A: 4 groups of rows, each row roughly a mix of its group's hidden directions:
A (144 x 11):
-20,-28,-17,19,-18,28,19,-31,25,17,-27
-3,26,36,-1,29,-38,18,21,-12,-23,-12
-57,23,-12,-14,15,12,-20,13,27,-15,-3
-10,15,4,-6,-20,-8,-15,29,49,-39,1
-44,-11,-27,-14,-24,15,-14,-20,-8,38,8
-16,8,-7,-17,35,19,-46,-37,0,-11,-9
9,-1,-13,-23,16,-36,10,22,-42,17,29
-12,8,-33,-2,-35,-35,-5,3,13,-9,-43
-36,-28,5,17,-8,16,-36,23,10,33,15
11,34,23,-20,32,-36,29,0,12,-16,11
35,13,-1,6,-8,-36,-5,18,-3,42,31
8,31,39,18,35,0,-13,21,-33,9,-2
-16,14,-9,42,6,5,-25,-3,-23,-15,47
18,-34,-9,-46,4,15,-24,-25,27,-5,-11
-27,9,-21,-7,22,49,3,-25,16,-23,-16
8,27,41,-22,24,-28,30,10,15,-20,3
-3,23,43,17,33,4,-22,24,-30,2,13
48,-15,30,-18,-30,8,4,11,2,-33,-4
-57,-14,-5,-15,14,22,5,7,33,-19,1
-8,20,12,20,15,13,51,2,38,20,10
3,-9,25,-38,26,-12,5,14,-33,-13,37
14,9,49,3,-28,7,17,6,11,-42,14
-36,-29,4,-10,-4,10,4,-4,23,-27,-48
5,-41,-21,-11,-18,48,7,-25,8,10,-11
-19,44,-10,-8,-32,36,0,-25,-13,-8,16
-38,-13,-31,-33,3,22,18,-8,-27,-13,-23
-28,16,-10,27,-48,20,-3,23,10,-24,-10
-19,-2,-18,12,43,15,-34,10,2,23,35
-5,5,-24,-16,30,37,-7,10,14,15,47
-5,-10,13,32,-2,-37,4,13,16,3,-52
34,-6,22,-20,-21,-39,-5,17,-4,-24,-31
51,4,24,18,-15,1,-10,1,-6,-40,-20
-17,-14,-2,-10,28,-49,24,-24,-22,23,4
-14,8,-32,0,22,36,-21,18,28,-33,-14
3,30,9,20,-24,37,-36,8,-13,33,-1
-18,44,-5,6,12,12,-25,21,19,-13,41
14,-32,-8,-2,-14,-29,-5,32,13,1,-48
-4,-7,-11,-37,44,-23,0,23,-18,-8,31
-20,35,-11,22,-15,-35,25,-10,4,-39,2
7,20,-7,53,19,24,19,-14,-12,30,13
-24,27,18,-17,-13,4,28,6,47,13,-23
6,9,41,-13,-13,-21,40,9,-10,0,-40
-6,39,15,-19,37,7,-3,-8,-42,22,-8
-1,40,-17,-9,27,5,-45,16,-2,29,-2
-5,3,23,19,6,-4,16,-29,-21,-17,56
25,12,-33,9,-11,38,12,-36,1,20,23
7,-2,51,31,1,0,-1,-26,-18,35,-8
-25,-5,24,19,-35,21,0,46,16,-4,-17
22,-25,29,36,-13,19,7,7,19,-40,4
-28,-3,6,-36,22,20,-1,14,-4,-12,51
-42,32,-14,13,-34,2,-18,-22,20,17,-6
4,16,39,1,21,10,50,-8,28,12,3
9,6,17,-34,45,31,-12,21,-7,7,27
-6,29,1,13,-40,33,25,-5,8,-25,-29
38,2,6,-18,27,18,50,10,3,-12,-17
-7,-37,-25,24,-24,-16,18,14,25,14,33
22,-22,-16,8,11,2,2,-22,-38,-50,-3
-24,-27,31,25,9,-7,-4,12,5,-27,-44
2,55,-9,6,-33,15,-17,4,-18,-25,13
5,7,43,-9,13,23,1,-28,11,48,-5
-15,16,-43,18,-41,13,-6,-10,21,22,16
6,11,-23,31,36,1,-2,23,-45,-16,-10
-4,-22,-29,4,9,33,22,-35,24,22,26
7,-33,16,-9,20,-52,18,0,-17,27,-8
16,-4,25,11,-7,-19,-34,13,-24,23,-45
4,-29,14,-24,0,15,47,-28,-3,-33,-5
11,13,26,-24,-11,-12,-33,16,21,34,-35
11,4,-39,23,-39,1,2,-19,-11,14,-39
13,-32,11,-11,34,2,-8,42,-6,36,-11
20,-31,25,-16,33,-13,30,-2,-28,-9,-24
-40,12,-6,-14,7,-12,-1,32,36,5,38
-1,14,-56,24,-15,-2,-18,-27,-22,-12,-8
-1,-46,-15,-26,6,36,20,-16,16,13,21
-21,52,-14,-10,2,-4,-37,12,16,-19,-18
-6,-4,24,16,41,17,2,-9,-35,-38,18
0,55,-20,-14,14,8,14,-16,-18,-36,-3
0,2,-17,-51,-12,-9,4,25,-23,-1,40
37,-18,12,11,8,-34,29,-1,-7,7,-42
-41,-9,17,28,-21,-2,-39,24,3,12,18
29,39,-6,10,9,-27,-20,33,-16,-28,7
8,36,-13,-36,-16,-26,-8,5,2,38,24
22,7,40,13,18,17,-20,16,-46,-8,-11
-33,14,-18,48,-12,20,-23,-15,10,21,-12
26,28,42,-26,-1,28,0,10,2,-33,9
-15,15,26,-39,-12,28,7,-30,25,11,-25
-38,-4,2,8,22,-45,-9,-25,4,1,-34
-5,20,-16,13,-32,16,-3,-11,5,23,-56
37,15,-30,30,-15,-3,21,-20,17,35,3
-6,-27,30,-23,15,-53,9,1,-11,-22,-2
16,-2,9,29,-40,-29,-15,10,18,-7,-39
29,-7,20,-23,-8,36,-2,31,-22,14,34
-25,-14,-31,-1,31,7,21,-25,-5,40,-22
55,0,8,-12,3,-35,18,-1,-17,1,-29
16,-24,-28,-4,-29,-5,1,16,44,27,23
13,28,-39,30,-28,-27,6,23,-4,-13,18
25,-15,-38,28,-29,18,13,-29,-19,-1,-18
-15,-31,34,-6,12,-45,8,33,-6,-3,-16
-24,-10,-5,-25,-32,37,15,-2,39,-16,-10
45,-12,-4,-7,-46,-28,14,6,16,12,16
-39,-31,12,-12,-17,5,1,18,38,-32,-6
6,-9,14,28,6,49,7,-28,-20,-15,30
6,-54,-9,24,-23,21,1,6,-2,28,21
6,-39,-19,-15,3,-32,35,8,-3,27,-26
-2,-43,21,-20,-16,-20,-32,-26,-11,-19,20
8,17,-9,-32,26,-29,-8,-13,-14,-9,-50
6,-21,-48,-14,22,13,-17,29,-11,-21,25
6,-18,-1,36,13,-11,-23,28,-24,45,-6
18,41,-30,36,21,9,11,-17,16,22,-3
-62,-14,9,-14,1,8,-14,22,18,-14,18
-9,-19,21,48,8,4,10,-37,18,-2,-28
22,-29,19,-28,-3,-38,20,7,6,-6,-37
-11,31,43,16,-15,8,-23,27,15,30,6
-6,-17,7,8,36,40,13,-14,-15,34,-28
-1,19,-32,19,-23,46,-10,-30,20,3,12
-6,11,3,7,4,-11,-50,38,-36,6,-16
-42,21,-19,-20,42,-18,6,-24,14,3,-10
-2,14,18,-27,-30,15,7,8,11,-4,-57
24,41,-6,-9,44,20,11,14,-25,0,-18
8,-11,24,-29,-23,51,8,-1,-9,32,-3
7,-22,1,17,-3,-13,15,-4,-27,52,35
-28,2,-13,8,53,-27,11,-34,3,10,2
-17,19,16,-5,49,-8,-3,33,13,13,33
3,2,11,14,-23,37,-17,-7,56,-7,-15
50,26,2,-4,24,-3,0,-16,-38,-5,-19
12,-25,1,25,-29,-40,14,2,6,34,-26
26,10,29,21,5,-11,-6,9,-10,-18,57
-4,-15,-7,-13,0,-23,-6,24,-8,-16,-63
35,26,7,51,-16,-12,-24,-2,-16,11,-7
-11,-37,-12,-10,5,-14,32,2,-46,-10,26
10,-43,1,0,-35,8,-28,-18,-29,-27,-3
-20,19,38,-34,22,2,9,14,30,30,-5
13,42,-13,30,6,10,-6,10,-45,-9,21
-21,20,-30,8,-37,34,12,-16,-29,-16,1
-31,27,32,22,0,-28,-6,13,13,-15,36
0,34,-7,-3,1,-44,4,0,15,-49,-2
13,-14,-22,16,24,-14,-40,17,-43,8,16
20,17,-17,-10,-26,-31,21,-8,-3,-50,-14
19,1,-24,-6,-6,39,25,-13,3,23,-45
-14,-7,-14,-26,2,-30,18,-8,-28,37,-37
-17,45,-2,-8,-26,0,24,14,39,10,21
-17,-12,14,-5,-3,39,12,-7,-28,-47,22
-39,-12,7,-23,4,-27,6,31,37,-17,-18
-2,-24,-12,-20,41,-5,-36,20,-11,33,14
24,16,-26,5,-27,10,-43,16,-3,37,-10
the one row of each list that fits no group (the others fit one group, some only roughly):
  * Q919: -5,-27,20,-13,34,2,5,-20,38,38,-8
  * Q823: 4,-12,-41,18,-44,28,17,3,7,-21,-15
  * Q829: 36,-7,-23,31,-5,3,10,-2,-30,27,-36
  * Q69: 43,4,18,-10,49,-11,27,7,-16,-9,0
  * Q972: 15,3,52,-40,13,-11,-19,21,13,9,5
  * Q902: 0,12,-14,1,26,-18,-13,15,-50,38,16
  * Q636: -14,16,-2,-10,-7,4,-56,3,-28,22,-30
  * Q163: -27,-25,1,-37,-29,-39,-3,20,14,7,-12
  * Q426: -5,28,7,-3,25,21,7,-19,-17,41,40
  * Q239: 10,-18,4,39,-10,8,-4,-28,-39,32,-23
  * Q170: 12,-41,38,12,6,1,10,-1,-40,1,-27
  * Q513: -9,-20,19,-12,8,12,20,-42,27,-9,42
  * Q265: 16,-13,-7,-50,2,21,10,-15,7,-37,-27
  * Q833: -15,-33,16,-18,0,-19,29,12,30,38,-18

Q902
  * Q100: 32,11,22,11,-21,31,18,13,-47,-2,-6
  * Q727: -39,-10,4,-36,29,8,10,-31,0,3,-31
  * Q704: 11,7,-14,-11,-59,18,-3,-26,0,-28,14
  * Q578: -29,10,28,8,22,2,-19,38,18,-34,20
  * Q254: 15,-37,15,13,-7,-32,14,-13,44,20,16
  * Q345: -3,-31,-25,7,-37,-11,20,-2,21,-38,22
  * Q146: -24,-20,-31,-13,43,2,-12,-5,20,10,35
  * Q387: 22,-9,-15,24,-15,-2,36,-1,32,29,34
  * Q120: 8,2,-42,-39,16,21,-7,-28,12,23,-17
  * Q245: -13,-52,23,0,-8,-10,38,9,13,26,-1
  * Q871: 30,4,17,8,-19,-2,0,15,-3,31,55
  * Q124: -21,32,3,-31,-40,22,-3,-25,25,0,11
  * Q986: -12,-15,17,-64,-5,12,9,1,2,24,17
  * Q744: 37,-30,28,25,3,14,2,18,9,36,-18

Q704
  * Q281: -26,-11,-2,17,21,-41,24,18,13,38,-14
  * Q549: 24,-12,18,26,5,9,11,-2,-14,51,-33
  * Q55: 0,-7,14,-8,45,-28,19,-13,20,13,40
  * Q994: -24,-21,-9,5,1,-3,-29,12,5,-28,55
  * Q396: 40,7,-15,45,-7,-8,-7,21,-1,5,37
  * Q334: 7,1,-36,-32,-29,13,7,-36,17,-29,-7
  * Q185: -33,-7,11,-8,-30,-40,-17,30,11,17,22
  * Q904: -6,37,36,-30,18,-6,32,5,-15,25,-2
  * Q353: -35,-17,-9,16,22,21,21,-31,-20,-12,-34
  * Q601: -25,5,19,-53,-14,-11,0,-20,6,-20,-31
  * Q506: 1,-36,47,28,-12,-11,31,8,-17,-2,-4
  * Q925: -7,16,-6,6,43,-39,-16,7,-28,9,-31

Q904
  * Q103: 4,7,0,56,9,-18,26,-18,-1,8,35
  * Q918: 36,-26,-1,-42,28,-23,-5,-17,-19,-14,-1
  * Q31: 10,-22,-12,-27,-34,-10,-6,27,27,-19,36
  * Q348: 24,6,22,32,-7,3,-17,21,-42,-4,-36
  * Q475: 28,6,7,16,-12,10,35,-4,-35,-45,4
  * Q906: 11,20,-20,31,2,-39,4,-18,-19,-35,24
  * Q390: -18,16,-15,11,-4,64,6,-19,2,-16,15
  * Q571: 13,-2,-22,6,-1,-2,14,11,-32,-12,61
  * Q5: -27,-46,-40,-11,-12,-19,-3,-24,-10,3,11
  * Q460: -10,5,7,10,-8,53,0,-5,-21,-18,-45
  * Q414: -14,-21,-17,1,26,-48,29,23,8,15,18
  * Q299: -42,11,45,0,2,-14,5,-3,28,30,-10
  * Q835: 12,-3,22,35,-16,8,-22,-18,-41,25,-25
  * Q431: -14,-15,20,-15,-2,-34,39,-22,16,-28,-25
  * Q884: 30,43,-29,-40,13,13,-1,-10,1,-18,1

Q5
  * Q793: 4,6,6,-39,23,0,-27,35,-27,-33,3
  * Q640: 20,-33,43,-13,-11,-1,19,-7,-8,38,20
  * Q706: -46,10,19,-9,-2,24,-18,11,28,38,-3
  * Q19: -32,-7,-3,-11,45,-2,34,12,3,24,27
  * Q618: 24,5,-5,7,-4,-25,-1,39,-17,43,-30
  * Q991: 48,-8,-10,3,-48,14,7,14,-25,-3,-9
  * Q725: -18,-36,-30,34,-12,-6,-18,3,6,24,34
  * Q632: 26,-13,-1,22,-1,-24,-14,27,19,38,-36
  * Q945: -16,23,-19,23,3,5,10,-46,16,39,14
  * Q166: -15,0,-9,-14,0,11,7,-26,28,-54,-28
  * Q931: -19,15,5,-35,20,16,-8,19,17,-42,31

Q166
  * Q873: -8,17,9,-9,-15,27,32,19,22,29,41
  * Q647: -19,7,9,-46,31,-15,-37,-6,2,-16,20
  * Q216: 11,-7,-7,49,-3,13,-14,-5,-42,28,-17
  * Q754: -27,1,11,48,-19,3,-32,-8,-16,25,-20
  * Q943: 7,38,-30,3,-21,18,5,20,18,1,44
  * Q978: 34,25,-15,-47,0,-6,-10,-18,-33,-6,-11
  * Q297: -5,-13,9,9,-14,8,-2,40,18,42,-41
  * Q222: 16,6,-41,-32,1,12,1,-23,16,-41,18
  * Q403: 11,3,43,18,28,35,-21,13,4,-29,-10
  * Q933: 47,5,11,30,-23,13,28,0,-32,5,13
  * Q323: -17,-13,-65,12,1,-21,13,-1,0,5,21

Q933
  * Q620: 8,41,-6,52,-11,-10,-22,6,25,11,-3
  * Q133: 23,19,-7,-23,46,28,13,-16,-13,-21,23
  * Q586: -6,-34,6,52,-8,19,18,6,2,34,8
  * Q230: 26,-17,1,9,-61,-2,-29,2,14,-1,-8
  * Q874: -10,23,-20,-16,56,-23,-1,12,8,-21,17
  * Q151: -22,-4,-1,4,1,29,5,16,44,-28,39
  * Q605: 12,-21,8,31,-53,-24,24,-1,-1,-19,-2
  * Q501: 9,35,38,36,-3,4,3,-18,-35,-8,-13
  * Q275: 23,35,-4,-28,22,18,-34,15,-20,4,27
  * Q232: 0,-7,-21,48,8,-39,-1,2,-7,31,23
  * Q470: 18,17,-48,-14,5,-26,-12,33,11,28,-3

Q275
  * Q583: -11,-22,27,-11,-5,-20,2,39,18,-28,37
  * Q915: 46,-22,-16,31,12,2,19,6,-5,1,-39
  * Q631: 18,43,-10,-10,-3,8,-12,-18,-25,-42,-25
  * Q152: -25,27,-31,-51,11,-10,5,8,21,11,12
  * Q817: 2,-30,39,-17,-9,-9,8,7,-2,-39,37
  * Q659: 6,35,20,43,-27,4,2,0,-34,-12,-19
  * Q368: 53,7,-7,-8,-9,-12,-8,20,-20,-43,0
  * Q53: 23,-42,6,10,14,24,12,28,-14,-1,39
  * Q634: -3,-20,20,44,-6,-24,6,12,1,-9,48
  * Q67: 38,6,-23,-29,-5,-16,8,-28,-28,28,-20

Q915
  * Q61: 16,18,16,8,-23,15,-13,8,15,-21,58
  * Q238: -42,-13,0,15,33,3,-11,-30,-27,21,-21
  * Q731: 8,-29,32,3,20,34,7,9,-37,-30,8
  * Q824: 12,35,-10,-25,-12,-30,-3,29,38,-13,17
  * Q649: -23,17,-57,-6,-3,-14,12,-18,-7,33,-1
  * Q380: 19,-51,-1,-3,-4,26,15,-17,-34,7,-23
  * Q134: -1,-35,21,-10,-12,35,13,-45,-11,-19,-11
  * Q305: 37,-17,-36,18,4,-8,-10,6,-39,18,-24
  * Q774: 38,9,-15,33,15,3,31,-26,-12,27,-19
  * Q176: -11,-33,-17,-16,-20,5,22,20,43,26,-18
  * Q816: 37,15,5,-4,0,18,27,-42,-16,33,7

Q816
  * Q365: 1,-20,-9,-42,43,30,13,-20,10,-12,10
  * Q439: -32,-5,28,-3,21,1,1,-17,32,-33,35
  * Q46: -17,-39,-21,5,18,-34,-11,-35,-8,1,-27
  * Q993: 12,-4,-12,-43,8,-15,-7,30,23,3,45
  * Q913: -2,-3,-1,34,-12,-3,40,-38,33,-20,-3
  * Q855: -19,18,-44,-18,11,14,19,-23,34,10,-21
  * Q517: -7,2,32,29,-1,7,-11,-24,-44,5,-37
  * Q872: -9,-37,-29,0,3,29,10,-27,14,-20,37
  * Q822: -8,5,-33,7,-28,-14,-11,-20,35,-39,22
  * Q675: -2,-8,-55,21,-35,25,-7,15,4,-10,-14
  * Q49: 8,40,-9,4,19,21,-32,16,42,-17,8

Q913
  * Q564: -15,16,32,55,-14,6,-2,-7,33,1,-6
  * Q214: 30,-24,20,19,-35,12,4,7,5,-18,43
  * Q997: -15,39,-17,-15,29,-26,13,29,32,-4,12
  * Q296: 16,52,24,8,6,0,8,-30,-28,-15,-17
  * Q841: -35,28,-8,4,23,-16,10,-41,-26,5,-23
  * Q846: -1,17,-33,-28,16,-5,0,-7,1,-49,32
  * Q262: -14,11,29,-39,8,0,0,-1,-28,24,-43
  * Q441: 47,40,-26,-13,5,-22,5,-5,-16,21,1
  * Q458: 25,33,39,-8,-6,-23,-11,15,-24,-2,34
  * Q221: -2,34,-18,-30,-17,-10,-16,-8,43,17,26
  * Q47: -18,-6,-4,12,-60,15,5,-34,9,-7,-18
  * Q141: -8,-21,-30,33,28,1,-31,-6,-32,-17,18

Q564
  * Q510: 4,-28,-31,-9,42,-15,-31,-14,-22,2,-18
  * Q582: -18,6,-58,11,8,-30,-22,-22,0,-5,-13
  * Q525: 28,40,-13,-5,5,32,-4,-4,24,-37,20
  * Q117: -11,-1,23,-40,15,-28,12,-14,35,-14,29
  * Q621: 11,16,56,-15,5,15,39,19,-8,0,4
  * Q613: -21,-14,18,-7,34,-52,0,6,21,4,-25
  * Q955: 6,-26,-14,15,25,-26,6,-46,-31,18,7
  * Q934: 23,-19,18,11,40,-22,3,-8,-3,46,18
  * Q415: 13,-37,-35,10,-30,22,-20,-13,7,-8,31
  * Q128: -1,14,21,-1,-31,38,-1,-10,-7,-29,44
  * Q217: -2,42,-28,22,9,-20,2,5,-48,-5,-9
  * Q556: -59,5,-7,-34,15,15,-17,0,-14,-1,-15
  * Q411: 23,1,5,-6,-24,-13,58,7,-17,-28,-11
  * Q399: -5,-23,10,-1,-36,16,-6,12,28,-52,-7
  * Q656: 10,-29,39,17,13,5,-4,9,-48,-9,21

Q955
  * Q914: 21,4,-46,0,-11,-1,45,-9,8,-29,-14
  * Q36: -41,6,-32,-28,-21,28,-15,-15,14,11,19
  * Q397: 34,14,37,2,-34,-1,-29,31,4,10,-15
  * Q959: -41,20,44,13,-5,21,-14,-7,13,-10,30
  * Q599: -40,-7,-44,10,22,17,17,-11,-20,2,-25
  * Q922: 7,-15,26,-6,-31,-14,16,6,43,-38,12
  * Q980: -21,-16,-16,-8,20,11,-38,6,24,28,-39
  * Q9: -33,-36,-27,-8,-2,-18,22,-6,-12,-41,-1
  * Q722: 7,-17,-23,-48,23,-40,-17,7,16,1,3
  * Q22: 5,6,-24,40,-6,-5,-2,-3,17,-30,49
  * Q184: 1,-19,-43,-2,-29,-13,-23,34,-5,-6,-31

Q980
  * Q967: -38,-10,4,0,-25,36,-45,9,-1,17,-7
  * Q755: -11,20,-40,5,-13,-28,-40,-1,29,17,-6
  * Q858: -33,12,-21,15,10,33,-14,1,-5,31,-41
  * Q541: -20,-25,5,12,31,16,8,-22,24,-29,39
  * Q429: 0,33,17,11,19,-57,13,-9,10,18,11
  * Q721: 10,-24,4,36,-36,8,-13,-25,-32,26,-10
  * Q481: 14,14,2,57,0,-31,17,5,-16,5,28
  * Q485: 6,55,12,-37,9,25,3,14,14,4,9
  * Q672: 41,21,4,-22,-7,3,0,14,20,-52,2
  * Q612: -5,2,41,-20,27,38,3,-4,-28,-19,-22
  * Q99: 2,-20,26,-36,51,0,-13,23,10,-7,-9
  * Q538: 8,-20,-29,-49,-2,13,17,-26,22,-24,-6

Q858
  * Q764: 7,-41,-28,-6,6,9,-5,-37,-36,-3,-23
  * Q226: -48,-4,2,8,11,-19,-40,18,-23,-3,24
  * Q838: 10,37,-6,1,22,11,-40,18,41,-12,2
  * Q420: 18,43,15,8,1,-8,-21,4,3,-8,53
  * Q313: -24,23,-41,-18,10,17,-12,-41,16,-13,13
  * Q687: 24,13,2,-14,-17,20,-6,20,32,-28,45
  * Q454: 2,-19,-7,34,-8,-22,32,-6,22,47,5
  * Q293: -8,-21,3,10,42,-21,4,-1,8,-1,-55
  * Q876: -16,25,-52,32,-2,-16,-4,-10,14,11,-24
  * Q940: -4,37,2,20,7,24,-18,-22,32,28,-30
  * Q660: 31,-10,40,14,-39,-16,-4,9,27,-3,19
  * Q452: 6,2,9,-29,24,32,-17,1,-20,43,-28

Q226
